One vector is turned by the same rotation once a tick. Each row is the vector after some number of ticks, and that number follows the row.
The counts run from 0 to 212.
-0.469  1.218  0.450  0.938 -2.400  0.232  0.056 -0.664 -0.949  1.839  2.126 -1.978 -2.039  0.862  1.543  0.650  1.519  0.783  0.841  0.982  1.684  1.008 -0.155 -1.680 -1.723 -0.882 -0.781 -3.586 -0.205 -1.746  0.264  0.994 -2.627  0.893 -0.348  1.120  1.151 -1.057 -3.300 -2.573 -1.720 -0.648  1.357 -2.526 -2.300  3.035 -1.932  0.141  1.226 -0.643  1.189  0.349 -0.161 -0.593 -1.428 : 72
-0.767  2.138 -0.786  0.977 -0.947  1.805  1.009 -0.407 -0.810 -1.075  3.277 -1.036 -0.981  0.781  0.538 -1.219  0.222  0.223  1.209  1.339  2.548  0.144 -0.259 -0.805 -1.845 -1.161 -1.817 -1.994 -0.555 -0.900 -3.728 -0.864 -2.528  2.092  0.844  1.988  2.379 -3.239 -1.801 -2.478  0.979 -1.091  0.043 -0.398 -0.484  1.374  1.567 -0.554  1.317 -0.735  1.270  0.083 -1.289  1.123 -1.925 : 58
-1.101  1.484  0.765 -1.808  0.369  2.492  1.179 -1.302  0.307 -0.324  1.880 -2.702 -2.066  2.005  0.965 -0.648  0.895 -0.088  1.546 -0.593  2.657  1.588  0.109 -0.855 -2.357 -0.312 -2.012 -1.612 -0.908 -2.526 -2.863  0.218 -3.233  1.861 -0.967  2.957  0.795 -1.300 -2.437 -1.795  0.916 -2.528 -1.508 -0.058  0.050  2.528  0.506  0.080 -1.174 -0.252  0.567  1.036 -0.225 -0.297  0.212 : 86
-1.358  2.007 -0.263  0.755 -2.300  3.195  1.300 -1.207 -0.194 -0.836  1.596 -0.114  0.262  1.523  2.081  0.280  0.173 -1.007  1.576 -1.084  3.384  2.294  0.539 -0.509 -1.294 -1.131 -1.377 -1.551  0.641 -1.523 -3.949 -1.713 -1.022  2.998  0.933  1.771  0.635  0.377 -2.157 -2.355  0.822 -1.550 -1.843 -1.216 -1.979  1.152 -1.005 -0.280  0.096 -1.835 -0.403 -0.903 -0.211  0.658 -0.668 : 17
-1.772  1.176 -0.654  1.025 -1.864  1.464  1.734  0.047 -1.750 -1.114  3.386 -1.073 -1.236  0.232  0.980 -1.405  0.028  1.010  0.791  1.651  2.724  0.768  0.538 -1.052 -1.954 -1.723 -0.948 -1.626 -0.334 -0.669 -3.260 -1.042 -2.040  2.536  0.861  1.577  2.202 -2.532 -2.390 -2.156  0.070 -0.632  1.254 -1.242 -0.451  1.806  0.695 -0.391  1.656 -0.874  1.039  0.546 -1.367  0.953 -3.121 : 59
-1.841  0.579  0.372  0.400 -1.135  0.344 -0.002  0.073 -0.234  0.814  3.039 -2.050 -1.501 -0.383  2.201 -0.661  1.749  1.926  2.514  1.002  1.690  2.649  1.559 -0.545 -1.314 -1.687 -0.919 -2.941 -2.189 -2.529 -1.294 -1.374 -2.543  2.337  0.398 -0.166  0.641 -3.127 -2.429 -1.128  1.244 -1.054 -0.546 -1.460 -0.483  1.796 -0.700  1.370  0.196 -1.105  1.793  0.897 -0.399  1.541 -1.721 : 156
-0.044  0.928 -0.986  0.196 -0.023  0.341  0.373 -1.927  1.147  1.139  1.153 -1.689 -0.592  2.169  1.494  0.590 -0.415 -2.161  2.424  0.013  2.948  1.598  0.122 -1.235 -1.608 -0.657 -0.010 -1.900 -1.272 -2.776 -1.292 -1.508 -1.601  4.067 -0.856  2.020  0.718 -0.246 -2.089 -2.126  0.514 -2.927 -1.473 -1.085 -1.551  1.606  0.531 -0.955 -1.934 -1.781  1.756 -1.250 -1.771  0.847  0.446 : 97
-1.399  0.865  1.148  0.081 -2.699  1.642  1.389 -0.163  0.010  0.812  1.447 -1.917 -1.047 -0.437  0.143  0.419  0.980  0.218  0.897  2.217  2.361  2.977  1.332 -0.584 -2.614 -1.489  0.114 -1.353 -0.594 -1.467  0.102 -1.625 -2.823  1.537  0.495 -0.766  2.384 -0.948 -2.543 -1.991  0.350 -2.344  0.018 -3.227 -0.615  2.293 -0.229 -0.062  0.883 -1.280  1.684  0.551 -0.498  0.428 -2.870 : 186
-1.060  1.900 -1.017  0.010 -1.114  1.647 -0.157 -1.907  0.991  1.895  0.672 -1.167 -0.498  1.585  1.940  0.687  0.601 -0.987  2.790  0.529  3.886  1.802  0.971 -1.126 -2.139 -1.160  0.443 -1.136 -1.560 -2.606  0.535 -0.001 -1.983  2.970 -1.037  1.422  1.121 -0.586 -1.117 -3.012  0.814 -3.626 -1.481 -1.182 -0.871  2.391 -0.943 -0.974  0.304  0.412  0.464 -0.591 -0.882 -1.162  0.023 : 4
-0.457  2.674 -1.025  1.437 -1.395 -0.721  0.607 -1.254 -0.723  2.347  0.621 -0.905 -1.097  1.093  1.581  1.770  1.038 -0.154  2.796  2.154  1.693 -0.965 -0.801  0.209 -1.079 -1.019 -1.653 -3.212 -0.813 -0.742 -2.604  0.305 -0.446  1.214 -0.955  1.215  2.600 -1.157 -1.020 -4.122 -0.649 -0.174 -1.646 -2.165 -1.847  0.988 -1.523 -1.492 -0.067 -1.449 -0.453 -0.395 -1.467  0.892 -0.928 : 39
-0.215  0.758  0.163  1.344 -1.304 -0.506  1.501 -1.271  0.478  2.658  0.300 -1.353 -1.413  2.266  1.286  1.650 -1.129 -1.907  1.739  2.061  2.260  1.977  0.526 -0.390 -1.578  0.255  0.033 -2.170 -0.761 -1.822 -0.997 -0.031 -0.271  2.422 -1.076  1.492  1.903 -0.042 -1.477 -4.619 -0.727 -1.139  0.326 -2.990 -2.712  1.702 -1.376 -0.641  0.158 -2.319 -0.167 -0.125 -2.148  0.050 -1.175 : 193
-0.803  2.493  1.957  0.957 -2.265  0.982  0.926 -1.652  0.889  1.049  1.580 -2.480 -2.570  1.348  1.272  2.015  1.224  0.173  1.248 -0.115  0.946  2.584 -0.044  0.084 -3.069 -1.298 -0.327 -3.365 -0.197 -1.732 -1.567 -0.883 -2.884  0.697  0.144  0.661 -0.016 -0.516 -2.483 -2.303 -1.133 -2.028 -0.570 -1.771 -0.991  1.245 -0.914  2.063  0.018 -1.343  1.097  0.755 -0.504 -1.200 -1.270 : 197
-1.855  0.739  1.235  1.107 -0.709 -0.127  2.284  0.025 -1.001  0.994 -0.397 -2.395 -0.936  0.030  0.372  0.721  0.439  1.013  1.903  2.386  2.079  1.414  0.740  0.532 -1.464 -1.171 -0.668 -2.680 -0.667 -1.336 -3.932 -1.801 -0.141  2.723 -1.514  1.036  3.454 -1.681 -0.877 -2.686 -0.829  0.034 -1.592 -2.231 -0.544  0.996 -0.041  0.635 -1.271 -1.786  0.928  1.062 -0.291  1.493 -2.938 : 122
-1.820  2.906  0.581  1.303 -1.814  1.412  1.614 -0.971  0.146  0.212 -0.558 -0.887 -0.033  1.921  0.652  2.443  0.921  1.056  0.024  1.177  3.814  2.422  1.420 -0.839 -1.329 -0.073 -0.697 -1.784 -0.372 -1.319 -2.976 -0.228 -0.483  1.376 -0.755 -0.750  2.946  1.185 -1.661 -3.881  0.117  0.505 -1.723 -2.468 -0.224  1.007 -0.598  1.144  0.783 -2.191 -0.115 -0.099 -1.393  0.558 -2.912 : 203
-0.689  0.926  1.366 -1.359  0.213  1.006  2.360 -1.058  0.685 -1.066  1.085 -1.774 -2.386  2.339  0.500 -0.361 -0.859 -0.983  0.723  1.665  3.487  1.872  0.567 -1.049 -3.162  0.418 -0.552 -1.190 -0.631 -0.695 -3.409 -0.940 -1.791  2.164 -0.785  1.677  0.955 -1.691 -2.509 -3.331 -0.024 -0.582 -0.420 -0.947 -1.374  2.665  0.511 -0.052  0.141 -0.564  1.154  0.562 -2.148  0.236  0.043 : 180
-1.958  0.699  0.737 -1.326  0.441  0.441  2.218 -0.094  1.593 -0.003  1.609 -1.897 -3.172  0.617  0.475 -0.930  1.806  0.566  0.933  1.636  2.338 -0.156  0.101 -0.985 -0.978 -0.384 -1.968 -3.010 -1.765 -1.419 -3.292 -2.067 -1.403  0.703 -1.544 -0.527  1.365 -1.531 -3.169 -2.699 -0.519  0.843 -1.271 -1.726 -1.148  2.502 -0.237  0.629 -0.978 -1.080  0.739 -1.075 -1.794  0.941  0.553 : 53
-1.391  0.342 -0.213 -1.258  0.788 -0.012  1.629 -0.246  0.128 -0.151  0.861 -0.944 -1.867 -0.167  1.770 -0.383  1.392  1.405  1.182  1.861  2.921  1.593  1.494 -0.891 -2.159 -1.510 -2.713 -1.682 -0.577 -1.530 -2.125 -1.100 -1.791 -0.052 -1.482 -0.810  1.209 -1.859 -2.947 -3.734  1.143 -0.228  0.186 -1.691 -0.947  4.030 -1.090 -0.976 -0.366 -0.278 -0.994 -1.970 -0.600 -0.448  0.912 : 147
 0.135  1.678  0.985 -0.616 -1.824 -0.096  1.080 -1.589 -1.340  1.647 -0.494 -2.244 -0.701  0.362  0.842  1.410  2.178 -0.811  1.999  1.193  2.596  1.434 -0.310 -0.455 -1.376 -1.559 -1.068 -2.591 -0.152 -0.409 -1.549 -1.615 -0.628  1.829 -1.097  2.008  1.696  0.366 -2.812 -1.917 -1.445 -0.790 -2.339 -3.065 -1.787  2.455 -2.881 -1.739 -1.397 -1.177  0.533  0.099 -0.633 -0.703 -0.573 : 10
-1.595  0.308 -0.624  0.931 -1.857  1.179  2.175  0.343 -1.492 -0.500  2.911 -1.595 -0.688 -0.273  1.870 -1.264  0.909  1.760  0.924  2.610  2.441  0.778  0.908 -1.042 -2.013 -2.322 -0.814 -1.080 -0.779 -0.640 -1.865 -1.236 -2.086  2.682  0.464  0.640  2.143 -1.500 -3.319 -2.057 -0.775 -0.479  1.590 -2.068 -0.589  2.083 -0.392 -0.533  1.608 -0.917  0.352  0.778 -1.470  0.899 -2.714 : 60
-0.564  0.867 -0.439 -0.388 -1.808  2.007  1.076 -0.764 -1.842  1.133  0.302 -2.582  1.036  0.345 -0.158  0.620  0.820 -0.647  1.504  1.833  3.186  1.008  0.563 -0.703 -1.299 -1.157 -1.541 -0.932 -0.898 -0.880 -1.197 -0.360 -1.979  2.570 -0.942  1.626  4.038 -0.273 -2.272 -1.793  0.721 -2.054 -1.720 -3.312 -0.394  1.910  0.179 -2.469 -0.535 -1.710  0.633  0.838 -0.784  0.874 -2.910 : 91
-1.323  2.129 -1.021  1.705 -0.862 -1.769  1.220 -0.536  0.668  1.659  0.469 -0.538 -1.369  1.255  0.850  1.390  0.338  0.718  2.636  2.980  2.827  1.229  1.013 -0.499 -2.540 -0.714 -0.309 -2.532 -1.340 -1.739 -1.927 -0.304  0.211  1.890 -1.343  0.422  1.493 -0.509  0.013 -5.421 -0.375  0.671 -0.438 -1.753 -0.403  1.387 -1.709  0.017  0.434 -0.927 -0.670 -0.849 -1.517 -0.459 -0.866 : 37
-1.763  3.287 -0.514  1.075 -1.621  1.651  0.528 -2.101 -0.283  1.077  1.269 -0.993 -0.220  1.897 -0.278  0.889  0.259 -1.013  3.087 -0.197  3.545  0.865  1.214  0.057 -3.280 -0.698 -1.599 -1.518 -1.588 -1.747 -1.577 -1.315 -1.527  2.350  0.017  2.271  1.146 -0.123 -0.092 -3.331  1.527 -1.000 -2.237 -1.377  0.477  1.386 -0.966 -0.735  0.508 -0.784  0.907  0.265 -1.257 -1.346 -1.761 : 6
-1.128  1.693 -1.401  1.137 -2.245  2.509  0.709 -1.013 -0.865  0.625  1.972  0.419 -0.244 -0.150  3.351 -0.279  0.825  0.519  0.691  0.080  2.766  0.206  0.758 -1.413  0.415 -2.327 -1.766 -2.379  0.346 -1.058 -2.331 -0.555 -0.686  1.991 -0.091  0.020  2.341 -0.883 -2.757 -2.931 -0.061 -1.338 -0.280 -1.987 -3.357  2.004 -1.009 -0.969  1.486 -1.308 -0.450 -1.680 -0.702  1.439 -0.401 : 142
-1.114  0.274  1.154 -0.430 -0.580  0.641  2.016 -1.148  0.169  0.995 -0.035 -3.682 -1.891  0.636  0.321  0.792  0.346  0.405  1.389  2.242  3.019  2.217  1.724 -0.260 -2.104 -0.643  0.182 -0.819 -1.604 -0.972 -0.762 -2.743 -2.019  2.504 -1.400 -0.291  1.057 -0.748 -3.086 -1.588 -0.169 -1.879 -1.011 -3.094 -0.197  2.334 -0.318  0.013 -1.310 -1.630  1.789  0.436 -2.765  0.839 -1.849 : 94
-0.551  1.073 -0.235  2.120 -1.714 -0.039  0.595 -0.453 -0.708  1.386  3.460 -2.142 -2.428  2.209  1.000 -0.206  0.395 -0.400  1.913  0.275  1.233  0.799 -0.143 -0.186 -1.396  0.178 -1.880 -3.463 -1.306 -2.309 -2.376 -0.502 -1.641  1.745  0.213  2.364  0.547 -1.540 -2.334 -3.054 -0.771  0.955  0.604 -1.870 -1.849  1.766 -0.942  0.271  0.764 -2.338  1.610  1.084 -1.646  0.619 -1.596 : 70
-1.114  2.186 -0.967  0.193 -2.029  2.547  0.784 -1.670 -1.177 -0.637  1.731 -0.807  0.338  2.031  1.958 -0.162  2.171  0.284  1.250 -0.838  4.590  1.714  0.763 -1.104 -0.593 -0.606 -2.064 -1.001 -0.806 -0.957 -2.386 -0.152 -2.135  2.976  0.733  1.964  1.012  0.480 -3.008 -1.249  1.421 -0.319 -1.870 -1.651 -0.330  1.511 -1.422 -1.052  0.960 -1.687 -0.715  0.781 -0.876  0.897 -1.827 : 172
-0.323  1.218 -1.217  0.226 -0.664 -0.230  0.847 -0.974 -1.414 -0.284 -0.157 -1.445 -0.179  3.010  2.292  1.546  1.425  2.393  0.527  0.821  5.056  3.171  1.565 -1.120 -1.541  0.558 -1.199 -1.147 -0.649 -1.501 -1.587  0.590 -1.475  2.075 -1.070  0.675  1.592  0.807 -3.507 -3.039  0.437  0.967 -0.240 -1.557 -0.056  2.560 -1.304 -0.722  1.099 -1.918 -1.232 -0.091 -1.860  0.889 -1.009 : 78
-1.529  1.521 -0.090 -0.710  0.345  1.744  1.690 -0.434  0.006 -0.829  1.882 -2.075 -1.576  2.286 -0.020 -1.231  0.873 -0.075  1.155 -0.196  3.945  1.562  0.627 -1.024 -2.881 -0.241 -1.115 -1.572 -1.169 -2.646 -2.516  0.310 -3.221  2.594 -0.479  3.094  1.318 -1.217 -2.081 -2.646  1.036 -1.261 -0.684 -0.250  0.633  2.091  0.952  0.912 -0.462 -0.298  0.981  1.278  0.139 -0.554 -1.103 : 87
-0.010  1.248 -0.919  1.609 -0.661 -0.550  0.095 -1.047 -0.531  1.038  3.361 -1.705 -1.832  2.905  1.629  0.323 -0.260 -0.701  2.706  0.716  1.629  0.584 -0.463  0.011 -1.524  0.449 -2.543 -2.458 -1.678 -2.020 -2.294 -0.904 -1.750  2.116  0.073  2.957  0.788 -1.279 -2.396 -2.843  0.307  0.717  0.110 -1.472 -1.480  1.294 -0.735 -0.560  0.311 -2.242  0.754  0.455 -2.526  0.878 -0.872 : 69
-0.927  2.018 -0.389  1.922 -1.243  0.330  1.105 -0.853 -0.102 -1.193  1.242 -0.141 -0.897  0.998  2.304 -0.595  0.227  1.149  0.446  0.237  4.470  1.022  0.859 -1.627 -0.982 -1.894 -0.190 -2.797  0.070 -0.837 -3.816 -1.560 -0.279  2.914  0.152  0.125  1.109 -1.125 -2.746 -3.329 -0.760  0.101 -0.286  0.016 -2.420  1.307 -0.329  1.141  1.460 -1.198  1.640 -1.419 -0.976  1.090 -0.608 : 140
-1.219  0.152  0.364 -0.649 -1.858  1.405  1.521 -0.552  0.136  0.710  0.772 -2.403 -0.794  0.047  1.039  1.227  1.244  0.123  1.558  2.406  2.839  3.387  1.415 -0.968 -3.153 -1.670  0.288 -0.715 -1.362 -1.573  0.640 -1.580 -2.874  1.466 -0.149 -1.182  1.582 -0.936 -2.899 -1.688  0.457 -3.045  0.093 -2.713 -0.298  2.251 -0.396 -0.725  0.456 -0.891  0.459 -0.087 -1.609  0.456 -1.987 : 187
-2.335  2.200 -0.687  0.558 -1.633  1.801  1.394 -1.051 -0.875  0.160  0.639 -0.169 -0.598  0.456  2.079  0.856  1.474  1.838  0.455  1.622  4.111 -0.226  1.205 -0.953 -0.463 -1.745 -1.434 -0.913 -0.601 -0.462 -2.862 -0.586 -0.740  1.474 -0.842 -1.466  2.339  0.432 -2.394 -3.227 -0.493 -0.006 -0.358 -2.756 -0.961  1.912 -1.601 -0.778  1.764 -1.391 -1.458 -1.243 -2.437  0.454 -1.520 : 49
-0.562  2.363 -0.593 -0.051 -1.795  1.628  0.397 -2.091 -0.984 -0.735  0.851 -1.059 -0.968  2.223  2.595  0.366  0.791  1.332  0.326  0.720  4.677  1.809 -0.090 -2.334 -1.729 -1.122  0.555 -1.878 -0.116 -0.598 -1.816  0.891 -2.293  2.236 -0.056  1.245  0.486 -0.959 -2.823 -2.058 -0.010 -1.809 -0.561  0.065 -0.924  1.976 -1.689 -0.620  2.087 -0.105  0.454  0.052 -1.366  0.124 -0.859 : 170
-0.533  2.626  1.943  0.525 -2.211  1.640  0.559 -1.648  0.635  1.593  1.961 -1.896 -2.603  1.461  0.678  2.154  0.705 -1.056  1.922 -0.056  0.179  1.876 -0.955  0.731 -1.970 -0.387 -1.484 -3.311 -0.817 -1.843 -1.719 -0.778 -2.508  0.503  0.164  1.283  0.850 -0.793 -1.943 -2.087 -0.507 -2.021 -0.878 -2.537 -1.484  1.238 -1.119  0.961 -0.371 -1.935  1.096  1.146 -0.789  0.256 -1.051 : 196
-0.838  1.266  0.624 -1.681 -0.911  2.020  1.175 -0.876  0.903  0.875  0.019 -0.737 -0.752 -0.485  0.292  1.015  1.633 -1.373  1.696  1.124  1.973  1.318  0.162  0.123 -2.018 -1.737 -3.004 -1.963 -0.441 -1.660 -1.950 -1.576 -1.400 -0.200 -0.745 -0.445  2.154 -1.000 -2.410 -3.067  1.240 -1.790 -1.797 -3.279 -1.807  2.856  0.006 -1.315 -1.507 -1.004 -1.083 -1.623  0.049  0.516  0.906 : 22
-0.427  3.284  0.384 -0.346 -1.353  0.252 -0.675 -1.444  0.703 -0.843  1.025 -2.027 -3.027  2.169  0.781  0.301  1.614  1.020  1.053  0.227  3.885  1.478 -0.118 -1.785 -1.665 -0.404  0.170 -3.765 -1.260 -1.384 -1.701  0.752 -2.331  1.335 -0.078  1.239 -0.059 -2.298 -2.869 -1.431 -0.119 -0.917 -1.732 -0.200 -1.251  2.261 -0.609  1.147  0.731 -0.131  3.491  0.356 -1.305  0.163 -0.420 : 168
-2.273  1.431  1.381 -0.384 -1.021  3.054  0.925 -0.818  1.442  1.235  1.059 -1.002 -1.025  0.230  1.284  0.483  1.243  0.018  1.285 -1.048  1.269  1.954  0.709  0.058 -1.295 -1.562 -2.531 -3.399 -0.807 -3.418 -2.616 -0.640 -1.790  0.667 -0.826  0.080  2.044 -0.937 -1.890 -2.795  1.048 -2.510 -1.496 -1.872 -1.490  2.107 -0.137  1.046 -1.146 -0.886 -0.035 -0.523  1.860  0.058 -0.084 : 115
-0.774  1.764  1.492 -1.818 -0.582  1.799  1.492 -0.797  0.876 -0.086  0.005 -1.131 -1.475  0.209 -0.528  0.900  0.873 -0.570  1.804  1.593  1.616  1.855  0.223  0.664 -3.074 -1.276 -2.902 -1.972 -0.899 -1.912 -3.023 -2.128 -1.612 -0.530 -0.175 -0.425  2.565 -2.065 -1.934 -3.258  1.837 -1.693 -2.313 -2.368 -1.287  2.577  0.533 -0.485 -1.155 -1.092  0.029 -1.518 -0.366  0.463  0.903 : 23
 0.230  2.276 -0.447  0.074 -1.828  0.883 -1.090 -1.416 -0.781  0.675  1.290 -1.625 -1.220  0.969  1.207  1.636  2.761  1.329  1.654 -0.122  2.280  1.842 -0.533 -0.596 -2.093 -1.233 -2.142 -2.878 -0.690 -2.044  0.378  0.589 -3.970 -0.185  0.284  0.711  1.430 -1.113 -3.658 -1.167  1.293 -1.685 -0.685 -1.230 -0.548  2.689 -1.054 -0.267  0.584 -0.968  1.235  0.050 -0.366  0.198 -0.912 : 74
